128 stands for zero in the data rows.
Some points, each followed by its number:
[126 149 101 122 112 111 140 160 128 145 139 127 115 146 136 134] 0
[131 133  99 123  90  87 126 125 142 119 143  94  98 162 104  96] 1
[151  96 148 192 128  92 163  75 153 148  98 177 117 147 201  81] 2
[125 128 151 130 140 121 118 125 132 140  91 126 132 117 131 137] 3
[148 158 101 118  98 111 140 144 150 136 149 105 105 158 103 125] 4
[131  85 176 105 169 156 104  78  58  83  93 150 121  74 103 134] 5
[140 117 131 152 128 104 153 121 149 153 113 128  97 133 109  99] 6
[113  66 201 183 192  90 131  57  98 142  98 171 171  89 225  94] 7
[132 156 101 111 120  98 141 167 142 115 159 106 110 134 101 131] 8
[125 135  87 106 102 130 113 178 124 115 154  91 109 146 100 126] 9
[107  63 183 155 178 143 123  64 117 123  88 173 158  63 181 108] 10
[124 126 141 189 146 101 179 114 150 181 117 145 151 150 192  89] 11
[123 126 140 145 112  91 143 105 140 133 107 146 111 124 155  86] 12
[135  90 130 129 116  93 111  73 118 120 100 130 121 109 129  88] 13
[124  75 185 108 169 145 108  64  78  86  79 156 134  69 139 115] 14
[148  75 175 107 152 173 106  72  72  90  99 147 125  79 127 122] 15
[124 121 134 108 141 135 110 126 111 114 138 146 101 107  94 124] 16
[133 156 101 121 115 119 131 157 125 149 137 105 103 129 116 121] 17
[124  74 196 101 173 173  95  65  71  73  81 169 117  60 114 132] 18
[135  81 151 103 143 172 119  93  84  88  88 152 105  75 106 120] 19
New points follow, each followed by the numbers of its two nearest points above, smallest number first.
[105 237  65  90 119 242  80 235 100  84 182  84 237  86  89 255] 8 9
[139  92 163 112 148 153 141 100 104  96  87 149 104  96 113 141] 15 19
[107  82 142 100 149 127  87  78  85  88  90 152 177  59 154 123] 14 15
[127  98 144  97 131 150 107 104  92  91  76 137 126  85 114 129] 15 19
[126 179 112 174 122  87 188 175 217 217 164 113 126 200 176 102] 0 11
[110 166  71  84 119 179  79 180  73  81 158  97 178 103 102 207] 8 9
[129 153 119 148 122 116 156 124 137 158 144 117 124 154 141 119] 0 17
[124 120 104 123 121  95 109 114 149 135 134 109 103 137 119 102] 1 6
[116 178  88  75 125 226  69 203  72  98 156 109 182  70  95 255] 9 16
[144 133 127 147 120  84 156 124 146 160 138 135 110 158 130 101] 6 12
[128 139  97 112 101 116 146 158 138 140 139 135 116 142 118 130] 0 17
[136 104 144 105 117 129 101  97  81  97  87 146 101  90 108  99] 13 19
[140 167  88 128 101 101 161 169 186 161 167 108 102 182 102 109] 4 8
[118 146 144  87 156 171  99 173  88  87 146 116 138  99  78 186] 9 16
[184 255  56 228  76  72 255 255 255 255 255  82  81 255 113 101] 4 8
[131  89 158 120 142 119 115  71  90  95  78 143 105  87 157 110] 13 14
[114 109 144  92 132 158 107 120 117 102 117 129 128  87 106 151] 16 19
[116 159 157 173 155 110 179 131 173 210 150 137 131 163 171 113] 6 11
[115 124 130 112 132 150 126 128 111 121 119 133 107 102 110 134] 3 16
[157 182  73 163  83  73 211 177 193 207 176 105  98 241 104 115] 0 4
[128 109 115  96 104 115 107 125 107  93 122 114  95 112  84 128] 9 16
[139 117 120 125 107 122 121 124 136 104 140 128 110 134 100 121] 1 16
[126 141 141 138 135 109 161 147 178 164 153 117 105 148 116 105] 4 6
[118 191  80  99 113 255  78 221  80  78 183  85 209  83  89 255] 8 9
[148  98 144 176 146  74 149  81 155 143  92 156 120 122 209  86] 2 12
[127 180  95  88 109 201  81 203  97  84 179 100 146 116  91 208] 8 9
[112 113 139 106 123  97 108 104 129 101 134 135 113 116 115 114] 13 16
[121 139 100 146 135  89 118 104 122 148 104 130 172 106 184  89] 12 13
[118 153 103 113 107 108 116 139 137 131 122 108 106 126  99 120] 4 17
[120 125 128 109 150 154 117 136 104 125 137 121 139 105  92 146] 3 16
[125  74 185 123 178 127 102  93 107  85  77 157 147  72 154 118] 10 14
[127 134 133 128 102 105 166 113 120 157 111 133  98 150 105  98] 6 12
[123  78 131 133 140 121 105  86 114  99  95 134 132  99 157  97] 13 14
[143  74 151 133 141 107 139  80 100 118  86 152 121  93 144  86] 12 13
[126 102 138 144 111  92 143 113 130 129 107 131 115 138 137  78] 6 12
[131  93 159 140 147 104 126  58 122 118  98 159 128  99 152  94] 12 13
[128 111 128 140 135 127 112 112 101 108  99 133 136  91 144 124] 3 13
[124  86 123 112 126 121 111  92 107 105 100 131 149  91 153 115] 3 13
